X: 3 groups of rows, each row roughly a mix of its group's hidden directions
X (107 x 10)
[[ 0.67  1.33  1.96 -0.18 -1.60 -1.02 -1.80  0.03 -0.13 -4.31]
 [ 0.24 -2.96 -0.89 -0.28  1.01 -0.58 -1.74 -1.96  3.65  0.51]
 [-1.10  3.10 -0.50 -0.50  2.27  0.24  0.08  1.62 -3.00 -1.83]
 [ 1.71  0.87 -1.52  0.40 -3.27 -1.31  1.84  1.42 -2.60 -0.88]
 [-1.21  1.18  1.50 -3.76  1.26 -0.52  1.68 -2.35 -0.40 -1.36]
 [ 2.02 -0.60  2.77  0.23 -1.61 -0.94  2.26 -2.34 -0.29 -2.29]
 [ 2.20  2.28  0.37  0.43 -2.05  2.05  0.28  0.64  3.51  0.10]
 [-2.67 -0.45 -3.13  2.01  0.65  1.40 -0.66 -0.66  1.28 -2.34]
 [-1.39 -0.58  0.21 -1.68 -0.88  2.36 -0.39 -2.12 -0.36 -3.91]
 [-0.46 -1.72 -0.40  3.22 -0.83  2.99  1.08  0.29  2.35  1.17]
 [ 1.06 -2.23  3.53  1.44 -0.61 -1.47 -0.93 -0.49  1.75  2.05]
 [-2.14  0.18  2.54 -1.51  0.75 -1.21 -1.89 -0.04  2.12  2.84]
 [-1.29  2.68 -2.26 -2.52 -2.15  0.07  2.36  0.86 -0.53 -0.04]
 [ 0.07  0.11 -4.44  0.01  2.92  0.60 -0.57  0.76  1.12 -0.85]
 [-0.11 -0.02 -1.51  2.59  2.06 -1.74  0.14  2.38  2.16  2.21]
 [ 0.92  1.36  3.75 -1.29 -2.85 -1.75 -0.61 -0.38 -1.13 -0.33]
 [-2.02 -0.06  2.15  0.41  0.04  2.43  2.75  0.01 -3.00  0.45]
 [ 0.23  0.77  0.50  0.03  0.93  3.58 -0.79  0.22  0.18 -4.03]
 [ 1.48  1.73 -2.64 -1.54  0.81 -0.90 -1.91  0.62  0.70 -3.32]
 [-3.29  0.28  3.19  0.92 -1.41 -1.81 -0.83 -0.42  1.72  0.70]
 [-0.65 -0.32 -1.78  2.51 -0.51 -0.90  1.25 -0.29 -0.79  4.26]
 [ 3.76  1.83 -0.46  0.34  0.83 -0.13  0.25 -0.29  2.18  2.84]
 [-1.84 -1.62  0.80  1.38  1.67 -2.55  2.20 -1.91  2.21  0.57]
 [ 1.24 -1.13 -1.29 -4.07 -1.61  0.56  0.35 -1.90 -1.01  1.68]
 [ 2.03 -0.49 -0.76  2.35  2.65  1.88  0.27  0.19  1.73  2.72]
 [-0.96 -1.04 -2.55  1.53  0.80 -0.61  1.25  3.60 -2.24  0.28]
 [-1.94 -2.05  1.61  0.18  0.37 -1.42 -0.60 -2.13  1.09  3.56]
 [-0.93  0.32  3.00  2.24  0.48  0.52  0.34 -1.48  0.42 -3.68]
 [ 1.44 -0.54 -1.90  2.51 -0.02  3.46  1.40  0.22  0.67 -2.19]
 [ 0.80 -2.89 -0.10 -1.52  0.78 -0.65 -2.44 -0.98  2.74 -2.17]
 [-1.65 -0.83 -0.96  0.86 -0.93 -0.63  0.78  3.37 -3.55 -0.80]
 [ 2.66  2.38  1.21  0.76 -3.25  1.49  0.40  1.59  0.88  0.68]
 [-1.19  0.72 -0.54  0.36 -0.47  2.61  2.57  0.39  1.55  3.60]
 [ 1.28  4.91  1.50 -0.35  1.36  0.83  0.45 -0.56  0.60  0.18]
 [-0.57 -1.17 -2.47 -1.49  1.02  0.49  2.21  0.84  2.75  2.65]
 [-2.13 -0.56  0.85  2.67  2.84  0.48 -2.34 -1.30 -1.74  0.54]
 [-0.03 -0.25 -2.54 -0.92 -1.31 -4.22  1.62 -0.16 -1.01  0.96]
 [ 0.67 -0.83 -0.26 -1.62 -1.63  0.82  1.36 -4.12 -0.69  2.25]
 [-0.18 -1.88 -0.06  3.10  0.38  1.40  0.70  2.26 -2.81  1.64]
 [-1.28  3.24  0.60 -1.01  1.25 -1.20 -2.32 -0.15 -2.88 -1.15]
 [ 0.92  0.95  1.10 -3.91 -0.15  0.49 -0.74 -2.05 -1.39 -2.51]
 [ 2.24  1.71  2.20  3.46 -0.69  1.19 -0.33 -1.56  0.97 -1.18]
 [-1.38  2.41  1.71 -2.50  2.40  0.34  0.22  0.66  1.00 -2.69]
 [-3.17 -0.41 -2.58 -1.72 -0.96  2.04  1.08 -2.15  0.28  0.84]
 [-1.03 -2.34 -0.06 -3.67  1.05 -1.51 -0.98 -1.05  0.24 -2.46]
 [ 3.55  2.47 -0.13  0.06 -0.95  1.99  0.29 -0.66  2.59 -0.84]
 [ 0.65  1.73  2.25  0.47 -1.00  0.78 -0.29 -1.16 -2.88 -3.38]
 [-3.00 -0.13  2.25 -2.18 -0.87 -2.55 -1.38  0.55 -1.72  0.53]
 [ 0.20 -2.02 -1.87  3.63  0.59  1.96 -0.93 -1.02 -0.12 -2.15]
 [-3.82  0.56 -1.08 -0.77  0.89  2.34 -0.17 -1.91 -1.90 -1.13]
 [ 0.62 -2.32 -1.90  1.28  3.53  1.44 -1.84 -1.41 -0.13  0.75]
 [-2.51 -0.36 -0.27 -2.50  0.79 -2.70 -0.70  0.00 -2.48 -2.05]
 [-1.31 -3.18  0.13 -1.85  0.49 -1.20 -0.85 -3.28  0.17 -1.74]
 [-1.02  1.40 -0.68  3.45 -0.91  1.09  1.27  0.32 -1.73  3.07]
 [ 2.06  0.54  0.06 -2.31 -1.95 -2.89 -1.62 -0.18  2.53  0.65]
 [ 1.51  1.36 -0.74 -2.43 -2.41 -2.30 -2.53 -1.26  1.08 -0.82]
 [ 0.05  1.96  4.06 -1.57 -0.92 -1.33 -0.85 -0.04 -2.21 -0.71]
 [-1.39  0.03  1.22  2.95  3.11  0.64 -0.14  0.60 -2.64  1.41]
 [-3.27  2.06  0.85 -2.29  2.13  1.64  0.42 -1.63 -0.02 -0.74]
 [-0.69  2.70  0.00  1.72  2.68 -1.73 -2.02  1.60 -1.89 -0.66]
 [-1.37  1.27  1.10  0.44  1.40  1.56  2.25  2.11  3.54  0.42]
 [-1.49 -1.99  1.51  0.02  1.21 -0.22 -1.33 -0.23  1.38 -4.22]
 [ 1.44  1.00  2.77 -0.28  1.07 -2.51  1.39 -0.35  1.13 -3.15]
 [ 0.96  0.41 -4.78  0.92 -0.25  0.89  1.27  1.27  0.79 -1.42]
 [-0.39  0.39 -1.49 -2.19 -1.27  2.41 -0.70 -2.51 -2.17  2.30]
 [-0.21 -1.14 -0.42  1.22  3.93  0.84 -1.44  0.76  1.27 -2.84]
 [-3.98 -2.87  0.43  0.63  1.00  1.41 -0.51 -1.19  0.75 -1.27]
 [-1.45 -0.07  1.01  1.50 -1.71  2.43 -0.06  1.64  3.63  1.19]
 [-0.77 -0.39 -1.67  1.33  3.70 -0.03  0.36  2.44  2.42 -0.72]
 [-0.26  0.23 -0.94 -1.56 -3.36  0.19  3.39  0.49  0.98  2.03]
 [-1.40 -1.09  2.94 -0.57  2.15 -0.86 -1.96 -0.61 -1.99  2.43]
 [-0.64 -3.05  0.51 -2.61  0.65  0.13  0.03 -1.05  3.22 -1.68]
 [ 2.82  0.41 -2.59  2.25 -1.97  0.54  2.42  1.11  0.28  0.56]
 [ 0.73  0.48  0.13 -1.09  3.48 -1.74 -3.58  0.03  0.95 -0.81]
 [-3.31  0.22  1.47 -1.16 -0.55  0.22 -1.24  0.88  3.74  0.57]
 [-0.78 -3.16 -0.48  0.09  3.14  1.56 -0.28 -1.23  1.53  2.11]
 [ 0.81 -0.89  0.11 -2.70  0.42  0.08 -2.88  1.02  0.11 -3.64]
 [-1.21  0.34  0.59 -0.86 -3.24 -1.69  0.40  1.60 -3.30 -1.37]
 [ 0.02  0.18 -2.61  2.12  1.23  1.06  3.07  2.79  0.05  0.53]
 [-1.48 -1.25  1.66  1.09 -3.37 -1.01  0.03 -1.59  1.74  2.42]
 [ 0.07 -1.03 -0.14  1.98 -2.46  0.07  3.13  2.48 -1.40  1.57]
 [ 0.20  1.14  2.99 -0.04 -3.27 -1.50 -1.79 -1.51 -1.32 -1.04]
 [-0.49 -0.65 -2.77  1.68 -2.61 -0.92  2.37  2.60 -0.44  0.32]
 [ 0.49  0.48  0.74 -2.76  2.39 -2.53 -1.47 -0.90  0.99 -2.61]
 [ 0.51 -1.83 -0.89  1.04 -1.00 -1.96  1.40 -0.96 -4.23  0.67]
 [-0.78  0.24  1.54 -2.24  2.25 -0.67 -0.63 -2.93  1.81 -2.39]
 [-2.03 -0.57  3.12 -1.06 -0.89 -1.93 -1.39 -0.54 -0.30  3.06]
 [ 1.72  2.27 -1.68  0.99 -0.15  0.59 -2.37  3.34 -0.99  1.20]
 [-0.80 -2.27  0.40  0.94  1.94 -1.53 -0.16 -0.19 -3.55  2.43]
 [-0.87  1.23  1.27 -1.51  2.15  1.10  0.32 -0.48 -4.11  1.53]
 [ 1.51 -1.62 -1.77  2.96  0.98  1.46  1.46 -0.93  1.86  2.27]
 [-1.61 -2.24 -1.24  2.59  1.91  1.43  0.53  2.57 -1.68  0.53]
 [-0.43  2.86  0.70  2.66  0.39 -0.67  2.07  3.03 -1.02  0.72]
 [-2.01  1.95 -0.58  0.24 -0.18  2.21 -1.54  1.79 -3.49 -0.82]
 [-2.19 -2.48 -1.50  1.25  0.72 -0.04  0.99  1.59  2.64  2.39]
 [-2.56 -0.36  1.87  0.05 -0.41  2.47 -1.14  1.64 -1.50 -2.97]
 [-0.18  1.89 -1.38 -3.26  1.85 -1.84 -0.79 -0.53  1.75 -2.15]
 [-1.69 -0.26 -1.13 -2.07 -0.47  3.85 -1.63 -2.05 -0.55  0.90]
 [-3.81  0.32  2.36  2.47  0.26 -0.58 -1.26 -0.09  0.84 -1.60]
 [-0.66 -0.62  0.86  2.55 -3.16  2.96  0.81  1.36  1.45  0.28]
 [ 1.17  0.00 -2.08 -0.82 -0.02 -0.51 -1.12  0.66  3.06 -3.72]
 [ 1.42  1.03  2.06 -2.35 -0.37 -0.86  3.73 -1.77  0.86 -0.11]
 [-0.26  2.27  0.99  1.20 -0.83  1.11 -0.51 -2.70 -3.73 -0.70]
 [ 0.44  3.85  1.70  0.78  0.97  1.94  1.67  0.95  2.08  0.46]
 [-0.17  2.56  0.54 -1.58 -1.55  2.41  0.81  0.58 -3.56 -0.51]
 [ 1.13  0.35  2.30  0.94  1.06  0.48 -1.09  2.19 -3.25  2.46]
 [ 3.42 -2.04 -1.05  0.87 -1.30  0.37  2.43  1.28  1.63  1.32]]

which group is each row in? (one row of each group first)
[-0.65  0.55 -1.42  0.75  2.60 -1.36 -2.70  0.85  2.38 -2.43]
(35)
[-1.75 -2.52 -0.85  1.85  3.84  1.42 -0.29  0.53 -0.09  0.92]
(110)
[-0.61  3.20 -0.34 -0.61  0.74 -1.34 -0.18 -1.25 -3.99  0.75]
(37)

[-0.56  1.36  1.12  0.69 -4.59 -2.24 -0.12 -0.46  0.41  1.06]
(35)
[-0.44  0.66  0.09  3.31 -2.89 -2.44 -2.10 -0.52  0.94  0.07]
(35)
[ 2.37 -1.25 -3.07 -1.32 -1.83 -0.15  1.06 -0.02  2.78  0.98]
(35)
[ 3.10  2.07  0.70 -2.02 -1.44 -1.95 -0.05 -2.67 -0.19  0.07]
(110)
[ 1.18 -1.23  0.19  2.23  0.24 -0.19 -2.58  2.73  1.68 -2.56]
(37)
[ 0.33 -2.62 -2.59 -0.49  0.34  0.13 -2.11  1.58  2.65  1.87]
(37)
[-0.67  2.19  0.54  0.69  1.91 -1.03  1.19  4.14  1.45 -0.37]
(37)
[-0.20 -2.05  0.28 -2.30  1.74 -0.77 -1.07 -1.77  3.46 -1.41]
(37)
[ 2.83  1.21  0.84 -1.33 -3.37 -1.22 -1.01 -0.49 -0.69 -2.24]
(35)
